Small tables with named rows and columns. After each table, cells are looked up by row and column.

dovaros =
         masoki  zagav  peb  rimusad
gat          85    148  145       59
buge        193     98   97      200
vena        115    161  130       55
lozikon     141    130  120       71
mag         129    163  136       54
gilokek     188    126  103      137
vob         125    168  145      114
lugag        60    166  165       98

zagav of vena is 161
zagav of vob is 168
masoki of mag is 129
peb of vob is 145
masoki of vena is 115
masoki of vob is 125
zagav of buge is 98
rimusad of lozikon is 71
Row with the largest peb: lugag

vavus =
,bur,velive,radurig,guk,dasepur,ril,vuz,feso
dopip,8232,-2767,7172,-6344,-2318,5532,343,5655
gad,-4095,-3721,-4255,2613,-3768,-5596,-4588,5384
fil,3541,6211,4940,1373,5728,6897,7136,-3202
gavato,7147,-3207,5865,-5198,-2627,1989,-1454,6308
raloz,-3381,-2680,-5049,2383,-3638,-4826,-4132,4707
teratu,-4793,-4123,-5403,2632,-3130,-5465,-4014,4153
bik,7963,-2801,7649,-5533,-3442,5994,-182,5983
benib,7746,-3140,7342,-6304,-3180,5390,-899,5708
mosano,-2683,-3748,-4534,3116,-3499,-4680,-4294,5211
tuvobir,7746,-2798,8475,-6786,-2697,5743,-175,5827
nuvunot,4038,6600,6645,794,6028,6542,6735,-2871
momenu,-5683,4294,-5997,9070,5951,-4043,2542,-4115
vasu,3306,6923,5519,1505,5618,7172,5992,-3379

mosano, ril: -4680
teratu, velive: -4123
tuvobir, radurig: 8475
tuvobir, dasepur: -2697
tuvobir, ril: 5743
nuvunot, ril: 6542
vasu, bur: 3306
dopip, ril: 5532
fil, velive: 6211
gad, dasepur: -3768

mazi =
        foram  tenal  soni  komanok  bizepo  lafesa  kugub  pefege  gepudu
vip        93     48    65      198     149      84    129      62      92
lozeru     91      9   148       65     130      96    114     147     137
dape      102     93    76      155     154     175     86      72      79

dape, tenal => 93
vip, foram => 93
lozeru, tenal => 9
vip, pefege => 62
lozeru, gepudu => 137
dape, kugub => 86
lozeru, lafesa => 96
vip, tenal => 48
dape, foram => 102
lozeru, kugub => 114
lozeru, bizepo => 130

mabug
|  | zop | kovip | fevufe | simig | tep | kagap | geset | vad |
|---|---|---|---|---|---|---|---|---|
| zuzef | 0.21 | 0.55 | 0.48 | 0.22 | 0.20 | 0.28 | -0.06 | 0.32 |
| kol | -0.46 | 0.42 | 0.29 | -0.30 | 0.22 | 0.49 | 0.36 | -0.37 |
| tasu | 0.56 | 0.40 | 0.04 | -0.17 | 0.69 | -0.57 | 0.51 | -0.15 |

vad of kol is -0.37
simig of kol is -0.30
kagap of zuzef is 0.28
vad of zuzef is 0.32
fevufe of zuzef is 0.48
fevufe of tasu is 0.04
tep of zuzef is 0.20
kagap of kol is 0.49

dun =
cols = mem, gifo, ran, kiko, nedi, zal, vobuso
nobo: [-6.116, -3.497, -2.317, -1.700, -5.347, -1.616, -3.583]
ruko: [8.935, -2.251, -2.749, -3.678, 8.657, -5.058, 4.288]
lir: [-8.498, -0.434, -1.744, -1.832, -7.714, -0.492, -5.021]
bemasa: [-5.117, -2.375, -1.863, -2.450, -4.711, -1.194, -3.679]
sed: [-5.752, -1.560, -2.827, -2.865, -5.485, -1.390, -4.216]
gat: [6.582, -2.913, -2.404, -2.961, 3.432, -3.658, 1.133]
piverer: [-8.703, -1.061, -2.687, -0.522, -6.903, -0.572, -5.814]
kapeno: [-4.576, -1.208, -2.002, -1.013, -3.421, -1.189, -3.734]
sozaf: [4.658, -3.962, -2.076, -2.782, 2.477, -3.476, 1.074]
nuvapu: [7.560, -1.192, -1.577, -3.390, 5.414, -4.508, 2.744]
remilo: [-3.333, -2.535, -1.811, -1.869, -3.309, -3.222, -2.803]
namimol: [-3.776, -2.400, -1.809, -1.472, -3.801, -1.967, -2.799]
fasetu: [4.770, -0.705, -2.754, -3.077, 1.977, -4.379, 0.185]

zal of bemasa is -1.194
nedi of gat is 3.432
gifo of piverer is -1.061
zal of nobo is -1.616
kiko of gat is -2.961
mem of namimol is -3.776
gifo of ruko is -2.251
ran of namimol is -1.809
mem of sed is -5.752
mem of bemasa is -5.117
gifo of sozaf is -3.962
zal of piverer is -0.572
mem of sozaf is 4.658
vobuso of bemasa is -3.679
ran of sed is -2.827
gifo of fasetu is -0.705
zal of nuvapu is -4.508

Table fanud
|  | meka | gimori | kikulo |
|---|---|---|---|
| zalenab | -9.22 | 1.00 | 5.77 |
| babif | -8.83 | 0.67 | 4.77 |
| kedivek | 2.99 | -8.42 | 5.23 |
| kepe | -8.56 | 1.10 | 5.19 |
| merar | 3.29 | -7.66 | 4.69 |
| dedona | -9.49 | 0.31 | 7.17 |
| naz | 3.18 | -7.09 | 5.82 |
| basur | 2.84 | -8.01 | 5.36 |
| neleku | 2.48 | -7.28 | 5.84 |
| debo | 1.84 | -7.14 | 6.22 |
| piz | -9.04 | -0.26 | 5.47 |
| kud | -9.05 | 0.42 | 6.26 |
| sus | -8.88 | 0.29 | 7.29 |

What is the gimori of naz in fanud?
-7.09
What is the gimori of babif in fanud?
0.67
What is the gimori of basur in fanud?
-8.01
What is the meka of piz in fanud?
-9.04
What is the meka of dedona in fanud?
-9.49
What is the gimori of kepe in fanud?
1.10
What is the gimori of debo in fanud?
-7.14
What is the kikulo of kud in fanud?
6.26
What is the meka of kedivek in fanud?
2.99
What is the kikulo of kepe in fanud?
5.19
What is the kikulo of kedivek in fanud?
5.23
What is the kikulo of sus in fanud?
7.29
What is the kikulo of piz in fanud?
5.47
What is the kikulo of debo in fanud?
6.22
What is the gimori of neleku in fanud?
-7.28
Row with the largest meka: merar

